(in the rows, 128 means zero)
Each run below is a few steps of one of 8 hidden systems, one row a step.
tif, trace 1:
[[161 118 114 124 106 149 124 184 111  93  63 141 117  98 138 112 131  80
   88 162]
 [200 109  92 173 148 127 130 157 117 108  88 185 131  99 143 146  98 126
  124 145]
 [168  91  95 189 151 108 101  99 136 117 142 164 111 134 170 126 106 131
  169  90]
 [123 119 111 165 147 131 103  84 118 106 165  69 149 138 165 107 117 154
  179  80]
 [ 92 132  94 102  90 141  93 123 134 133 136  46 163 121 143  80 139 132
  145  97]
 [110 129 122  97  87 152 125 160 125 101  74  75 149 101 134  78 125  92
   91 144]
 [162 111 108 125 112 142 131 171 131 111  56 159 151  79 129 118  96 123
   90 172]
 [181  73 118 165 132 123 108 124 140 108  98 199 103 109 157 127  87 128
  126 140]
 [172  88 119 175 154 134 102  87 113 103 160 133 119 131 162 134  89 174
  171 112]]
rezo, trace 2, 9 rows:
[[154 110 108 120 128 168 167 153 130 174 146 150  88 184 117 158 166 120
   89 162]
 [158 125  89 147  98 152 150 180 104 161 158 130 106 167 154 198 141 131
  121 124]
 [119 159 103 152  90 118 132 159  84 136 154 118 108 146 148 197 131 130
  173  77]
 [ 85 187 124 137 131 100 113 124  96 127 140 130 129 130 109 161 164 136
  195  71]
 [ 76 170 131 119 160 108 106 109 139 141 119 150 131 137  94 109 207 108
  163  95]
 [112 140 140 115 172 134 115 137 156 143 125 145 131 149 115 103 226  77
  106 141]
 [161 118 124 122 143 132 110 177 157 147 152 126 136 142 159 131 194  70
   77 151]
 [170 128 134 133 104  99 112 184 130 128 179 103 125 125 180 164 135  78
   95 122]
 [144 158 157 129 108  64 108 149 118 122 193 103 136 105 159 174 100 119
  139  96]]
Vafeg, trace 3, 9 rows:
[[141 101 159 137 180 164 145 123 143 119  94 169 160 113 114 130 120 170
   97 192]
 [156  66 113 116 122 173 111 125 146 167 155 172  90 165 137 142 150 162
  111 163]
 [130  97 140 147  90 178 146 137  79 105 147 100  81 165 162 173 102 152
  135 127]
 [153 153  65 132  89 124 116 139  75 125 128 123 109 113 113 150 103 163
  186  89]
 [ 94 167  93 133 110 116 173 111 107 122  70 125  95 138  86  91 119  89
  151  91]
 [ 98 156 126 157 180 137 136 129 129 109  50 165 179 102 104 116 154 132
  145 134]
 [107 100 120 125 150 153  93 129 173 154 106 179 126 149 133 103 211 104
  116 138]
 [118  90 172 154 131 173 100 156 119  94 139 108 126 148 195 152 171 106
  111 138]
 [179 123  91 133 101 113  69 166 111 121 174 105 126 113 175 147 141 117
  147  99]]
lovog, trace 4 (9 x 20):
[[123 141 133 140 163 142 103  77  78  86 137 108 119 126 107 115 130 176
  197 103]
 [145 150  65 113 141 160 113 117  93 118 125  58 150 125 103  78 152 147
  156 118]
 [140 136  89 129 148 167 166 152 130 128  95  71 159 141 124  83 156  88
   85 150]
 [134 128 110 157 130 138 173 186 157 149  80 148 175 123 150 153 122  99
   77 154]
 [121  94 144 183 126 114 121 150 160 130 101 204 128 127 184 169 123 105
  121 120]
 [107 122 179 168 144  98  84 107 123  91 138 166 134 105 165 161 113 148
  175  96]
 [131 135 122 117 130 103  56  95 112  98 153 103 136  94 131  96 130 152
  188  89]
 [143 143 121  91 146 123 104 101 126 106 143  50 148 110 109  46 137 114
  123 130]
 [156 132  99  94 125 130 155 149 159 155 121  82 174 110 111  85 107 116
   68 169]]
rezo, trace 5 (9 x 20):
[[162  85  90 138 101 175 114 122  90 104  89 163  66 134 126 119 110 149
  148 136]
 [186 130  68 154 153 161 140 111  69 104 121 114 103 138 107 118 113 158
  167 123]
 [142 147  44 168 148 131 169 103 117 142 105 103 140 146 108  98 109 133
  162  89]
 [ 90 166 101 170 156 143 198 123 120 126  76  95 166 147 114 116 126 111
  133 109]
 [ 80 142 110 156 138 153 145 162 147 130  56 129 203 111 143 131 149 124
  120 130]
 [ 94 115 138 149 108 149 101 169 130  86  53 143 149  99 170 118 150  88
  120 127]
 [162 121 136 140 142 136  64 157 104  62  96 125 149  75 157 110 146 111
  136 138]
 [181 119 107 137 145  91  77 113 136  89 126 115 134  83 147  67 109  97
  141 109]
 [165 138 145 138 175  88 143  88 139  94 145  81 147 110 125  71  84 100
  114 128]]
luked, trace 6, 9 rows:
[[153 188 130 136 179 122 173 165 106 129 145  85 173 131 109 155 156 107
  103 147]
 [100 156  96 111 125 111 165 144 172 196 132 133 136 164 104 121 173  86
   99 119]
 [ 83 142 205 138 131  94 164 139 147 129 134 157 110 147 139 168 131  80
   97 128]
 [ 84 140 165 100 115 114 108 122 141 172 184 149 135 141 119 185 151 178
  148 121]
 [127 132 171  90 113 103  99  95 109 113 200  92  68 146 122 115 138 111
  140 109]
 [156 174 154  99 170 123 145 126  93 118 179  69 157 116  90 140 126 160
  122 156]
 [135 150  89  87 133 128 171 111 144 176 147  87 119 161  75  82 142 111
  100 137]
 [111 148 174 134 138 127 215 134 126 128 109 127 114 155 107 145 103  96
   79 157]
 [ 74 137 129 113  93 144 167 133 136 189 135 160 117 163 104 184 128 171
  131 129]]
lovog, trace 7:
[[119 143 135  99 102 104 145 104 110 144 132 178  39 152  75 133 124 117
  146 116]
 [107 163 141 104 155 129 161  86 103 149 143 150  93 157  54 139 141 166
  156 133]
 [123 140  82 103 136 171 138 118 109 175 150 128 110 173  81 139 181 173
  152 132]
 [118 142 123 124 146 187 157 150  95 139 146  96 109 184 116 155 199 124
  119 145]
 [129 172 105 135 114 148 159 200  89 142 123 124 128 146 126 194 174 108
  123 127]
 [119 163 118 156 129 108 139 169 115 130 111 168  94 149 134 164 184  60
  136  97]
 [ 95 189 148 150 168  76 132 136 129 133 126 170 142 123 110 163 172 100
  159  95]
 [109 156 111 121 158  94  80 119 157 161 156 154 150 128 117 127 200 124
  165  94]
 [114 145 157 103 170 119  91 124 151 142 189  96 157 138 129 119 204 117
  123 130]]
rutof, trace 8, 9 rows:
[[107  99  98 123 113 115 135  88 182 194 163 144 101 179 128 107 134 125
  130 100]
 [ 97 124 201 155 148 138 186 103 113  96 136 106  95 167 140 141 106 103
  108 133]
 [ 90 127 143  75  77 165 127 147 120 163 154 101 138 136 114 165 129 189
  118 152]
 [134 138 158  86  98 118 109 134  93  94  96 168  52 109  87 114 133 100
  127 142]
 [176 158 120 123 181 134 139 138 102 123 122 142 173  90  84 150 116 187
  130 170]
 [146 115  63 128 138 118 106 105 156 176 125 192  99 147 103 104 162 132
  156 108]
 [139 135 138 198 201 139 184 107 111 104 125 126 121 170 138 140 136 103
  133 121]
 [ 87 131  95 125  98 161 146 145 132 184 164  89 144 178 141 166 161 155
  136 108]
 [ 94 159 167 116  90 113 138 149  93  96 116 123  66 141 126 138 147  61
  128 105]]
Fugib, trace 9, 9 rows:
[[188 115  90 128 151 127 118 160 140 137  88 201 112 111 111 116 155  99
  102 163]
 [150  77 145 190 156 152 153 121 135 125 143 164  94 178 175 164 128 113
  115 133]
 [138  94  74 160 111 143 115 114 140 157 147 128 158 134 162 148  91 194
  166 102]
 [105 125 109 104  77 112 139 100 143 154 173  57 107 158 136  94  98 116
  129  90]
 [ 99 162 179 100 123  94 137 121 128 102 126  80 178  80 112 113  75 143
  115 137]
 [141 142 128  72 118 111 119 137 137 127  77 166 110  90  70  80 133 101
   99 165]
 [139 102 191 148 161 155 142 128 112  87 104 181  82 141 131 147 139 110
  103 170]
 [164  91  79 160 135 178 105 134 103 128 105 177 120 132 140 155 134 185
  161 137]
 [125 109  86 150 101 162 149 114 103 139 162  80  84 193 154 131 132 123
  149  89]]
Vafeg, trace 10:
[[101 158 160  77 119 149 122 156 114 135 135  98 182  98 100 156 139 182
  114 167]
 [136 149 144  56  92 113 121 161 122 159 150 154  83 126  82 146 154 114
   97 159]
 [149 155 195 137 151 110 165 146  86  97 144 154  89 131 113 186 114 112
  113 152]
 [170 150 116 147 180  92 128 101 116 149 181 171 106 145 101 161 137 154
  167 113]
 [ 91 143 137 149 163 136 176  74 123 143 167  90 110 193 113 121 141 131
  151  99]
 [ 91 167 119 116 150 155 126 128 108 142 144  79 191 126 106 147 159 188
  158 125]
 [ 88 166 117  62  88 135 125 160 132 170 135 107 124 140  89 125 187 113
  112 132]
 [111 174 190 111 126 118 144 185  98 103 116 133 132 110 118 182 151  98
  102 152]
 [165 157 143 124 155  69 103 148 130 143 166 193 106 117 115 170 161 105
  137 122]]
tif, trace 11:
[[136 163 199  79 154  98 101 147 123 105 159 122 142  93 104 135 159 114
  103 164]
 [191 142 131  85 156  97 126 148 146 160 174 141 124 121  97 129 151 107
   82 172]
 [176 120 129 145 167 113 188 119 151 159 168 135 103 172 123 134 118  95
   83 148]
 [115 129 116 163 142 119 201 109 155 183 157 131 144 174 131 167  93 150
  120 117]
 [ 43 131 160 134  91 109 158 100 155 162 141 132 122 159 137 154 103 138
  142  89]
 [ 49 162 202  92 102 115 132 118 116 117 126 115 139 111 102 150 113 155
  138 126]
 [108 158 175  51 111 105  97 137 125 134 128 156 116  92  72 125 147 138
  117 159]
 [170 134 168  87 167 126 131 126 118 121 140 162  86 128  78 118 156 111
   93 184]
 [185 125 111 132 183 141 163 126 131 169 163 165 110 164  95 154 153 145
  107 166]]
pilan, trace 12, 9 rows:
[[171 127  77 115 106 122 119 127 102 137 112 182  48 137  91 119 134 116
  151 118]
 [142 145 123 184 191 147 171  97  84  88 105 131 103 157 112 123 137 116
  158 115]
 [121 128  52 140 139 167 116 105 118 154 138  94 145 157 122 109 166 168
  177  96]
 [ 73 135 126 143 105 159 116 153 114 101  98  82 132 144 166 115 180  78
  135  96]
 [144 152  95 139 122 140 122 188 116 119 102  93 209  84 150 148 123 142
  119 139]
 [158 127 107 114  91  91  61 174 132 121 115 169 114  84 149 129 149  87
  132 114]
 [179 131 161 176 192  93 115 123 120  73 123 157 144  94 149 131 110 107
  131 134]
 [169  94 102 134 160 107  74  77 158 142 182 135 133 128 142  94 128 156
  157 112]
 [ 91  96 176 148 141 124 122  83 160 102 151  85 117 157 172  83 129  85
  120 106]]
pilan, trace 13, 9 rows:
[[129 161 140 111 149  95 147 151 157 160 160 119 123 152 117 126 186  57
   87 130]
 [128 145 128 162 163 105 170 154 166 180 152 160 175 146 141 186 139 126
  104 132]
 [ 91 111 152 140 102 113 107 136 153 165 156 189 117 145 158 197 138 152
  148 107]
 [ 88 134 214 129 126 126 118 118 100  95 150 134 127 118 138 184 107 171
  150 131]
 [121 152 163  59 113 118  93 110 108 128 177  96 129 103  86 127 123 181
  143 145]
 [119 167 175  67 140 103 136 124 130 127 149 105 106 126  77  96 159  88
   94 151]
 [148 156 123 112 175 117 178 139 159 180 145 138 156 145  84 134 151 120
   81 168]
 [115 114 123 134 125 130 150 143 163 190 148 189 100 178 131 173 168 116
  108 133]
 [100 125 170 167 131 149 165 139 107 132 145 155 119 163 149 215 121 161
  138 128]]
Fugib, trace 14:
[[153 143 120 105 154 118 155 132 136 138 103 163  83 142  79  93 164  68
   91 155]
 [124 108 176 182 187 154 153 124 128 110 109 182 142 141 145 174 132 153
  123 156]
 [131  94  58 131 105 161 103 122 140 180 129 167 112 154 129 136 155 172
  159 114]
 [ 94 125 157 135 105 137 142 109 112 131 197  62 105 178 158 153 124 132
  141  96]
 [121 180 108 101 115 101 113 136 112 131 134  84 191  78 100 128 104 172
  155 114]
 [124 170 138  86 130  91 149 130 134 132 122 117  96 130  80  83 155  57
   99 129]
 [121 139 192 154 193 123 137 134 130  94  93 178 161 102 123 151 138 128
  116 162]
 [154  93  76 126 133 156  94 135 147 164 111 203 102 145 120 124 183 138
  137 140]
 [121  95 158 161 135 161 135 118 114 125 191 101 101 187 178 173 142 138
  135 116]]
rutof, trace 15:
[[ 73 186 136  96 118  99 126 143 142 157 158  78 163 133 115 131 176 103
  130  99]
 [ 96 164 192  92 138  83 110 147 151 122 138 128 135 110 120 122 174  69
  100 133]
 [150 133 181  95 161 103  90 150 157 137 178 136 165 101 131 145 161 129
   92 169]
 [185  96 147  99 147 103  74 115 153 138 196 148  96 130 137 112 151 116
  109 148]
 [194 109 142 126 172 118 137  86 124 119 201  93 103 148 125 108 103 133
  113 147]
 [135 117 114  96 121 125 159  77 141 169 183  84 101 167  97  95  96 151
  119 129]
 [ 96 133 164 101 121 123 193  85 131 138 126 118  84 158  82 104  87 120
  103 142]
 [ 88 134 170  93 118 150 175 122 131 157 115 153 127 138  82 155 106 175
  101 174]
 [119 114 155 100 114 153 126 131 116 138 103 210  73 134  91 158 142 156
  125 166]]
luked, trace 16:
[[157  66 103 122  85 137 130 116 160 140 138  99 112 134 163  84  70 119
   91 138]
 [139 120 130 154  99 117 164 137 121 110 107 109 161  97 152 148  28 154
  116 130]
 [ 93 126  74 126  76 120 128 104 138 148  85 134 135 111 114 100  76 161
  165  90]
 [ 96 125 152 142 120 135 123  99  98  64  55 141 106 100 118  92  92 126
  157 117]
 [123 111 108 119 140 185  96 122 108 111  74 158 148 103 104 116 147 193
  155 158]
 [171  74  98 127 120 176  96 131 114 101  95 150  76 135 140  86 148 111
  119 151]
 [200 106 101 169 146 156 132 174 103 106 109 151 144 112 160 166 110 140
  112 160]
 [164 110  37 168 109 119 122 147 145 160 115 153 131 135 159 130 121 116
  145  91]
 [123 136 124 201 142  94 131 136 127  87  91 143 143 111 175 134 108  81
  152  81]]

Which system made each of these runs?
trace 17, 2 rows:
[[178 126 161 108 141 128 106 174 117  94 134 134 106 112 139 128 167  70
   80 170]
 [214 133  99 112 137 103 114 161 129 153 190 117 147 108 130 154 113 145
  106 153]]

rutof
trace 18, 2 rows:
[[ 77 167 174 139 123 124 135 141  94  94 149  69 129 145 151 155 157  93
  144  93]
 [124 181  93 122 137 101  91 167 124 124  96 132 190  73 113 127 164 123
  154 111]]

Fugib
trace 19 (2 x 20):
[[116  97 159  67 112 119  73 117 176 145 151 138 111 122 125  82 166 110
   97 152]
 [171 114 171 110 155 165 158 144 109 107 152  92 126 136 125 136 120 134
   72 195]]

tif
trace 20, 2 rows:
[[117 167 196 121 142  79 133 143 120  79 114 117 131  94 126 121 122  65
  104 130]
 [171 155 128 108 170  79 119 142 158 150 139 157 182  78  97 129 120 141
  106 160]]

tif
trace 21:
[[103 167 168 127 180 128 138 141 133 115 140  85 162 139 125 118 195  82
  105 138]
 [101 135 148  89 133 133 129 158 175 178 152 120 162 144 124 135 188 109
   77 157]]

luked
trace 22, 2 rows:
[[150 157 100 130 125 147  98 142  61  90 151  73 107 133 132 134 165 123
  174  96]
 [134 193  78 108 131 105 127 139 102 125 130  62 152 111  95  92 150 102
  148  96]]

rutof
trace 23, 2 rows:
[[110 145 106  78  87 141 109 164 126 131  58 144 150  80  90 105 133 138
  116 155]
 [116 122 176 122 105 144 141 161 101  97 104 151  61 147 135 149 155  72
   99 146]]

Fugib
trace 24 (2 x 20):
[[142 121 120 134 110 144 138 130  91  90  51 180  93  99 100 123  85 139
  140 146]
 [176 115  88 128 149 163 119  99  83  98  94 151  87 123  88  93 123 158
  158 143]]

pilan
trace 25:
[[ 99 119 157  84 156 128  82 103 171 136 108 161 158 101  98  81 166 147
  119 160]
 [151  79 147  97 127 147 113 124 158 125 114 154  84 137 126  78 148  88
   73 176]]

rezo
trace 26 (2 x 20):
[[129  95 157 145 186 115 119  92 188 154 172 151 130 164 150 110 168 104
  107 135]
 [145  93 137 119 157 138  96 118 171 167 182 134 179 127 146 145 133 191
  117 158]]

Fugib
trace 27:
[[ 76 124 155  95 112 140 137 136 161 184 163 137 115 176 122 152 184 122
  102 139]
 [119 131 201  98  99 109 129 148 117 128 189 118  84 147 141 177 131 108
  101 137]]

luked
trace 28:
[[172  91 136 153 135 104 136 117 155  96 113 117 131 107 165  82  68  85
   88 138]
 [179  81 102 156 144 116 126 108 170 134 124 135 165 105 157  97  60 148
  109 143]]

Vafeg
trace 29:
[[100 175  96  91  69 124 167 182 117 165  90 122 133 120  91 148 126 114
  106 130]
 [ 96 163 164 130 118  98 150 164 126 126  77 201 126 103 107 176 125 110
  120 137]]

Vafeg
trace 30 (2 x 20):
[[ 77 119  81 144 110 173 152 125 141 163  76 137 171 139 122 135 120 183
  146 122]
 [ 58  96 163 133  79 156  96 131 127 103  80 160  99 131 160 132 142 119
  143 111]]

tif
trace 31:
[[109 135 112  88 129 102  75 112 176 151 141  97 184  97 123  70 151 132
  130 117]
 [127  99 168 103 133 146 122 131 155 105 123  80 142 123 148  75 135  86
   66 167]]

tif
trace 32:
[[174 142 130 161 131 105 132 173 100  92 123 144  89 127 155 153 141  52
  114 118]
 [176 149 119 173 174  85 106 141 123 118 174 125 170 109 162 165 129 130
  155 104]]

rezo
trace 33, 2 rows:
[[138 148 111  89 113 144 129 125  88 127 103 141 135  91  68 134  94 203
  151 155]
 [135 137  87 127 149 130 125 102 124 131  63 198 106 115  72  93 139 139
  158 130]]

rutof
trace 34:
[[129 122 182 128 165 147 145 121 119 145 185 153 106 171 120 189 156 159
  119 158]
 [139 125 142  92 118 151 113 118  88 141 187 130  57 169 101 157 170 152
  145 134]]

rutof
trace 35 (2 x 20):
[[105 106  86 163 116 133 160 120 163 177 108 185  94 179 135 139 140 108
  133 100]
 [ 97 133 166 186 135 151 179 144  96 105 125 124 117 165 161 195 121 124
  134 115]]

rutof
trace 36, 2 rows:
[[143 115 148 162 127  98  94 167 148 100 102 170 171  75 181 155 107 115
  122 129]
 [132  96 178 158 135 104  75 102 128  66 134 133 120  99 182 115 101 114
  151 106]]

rezo
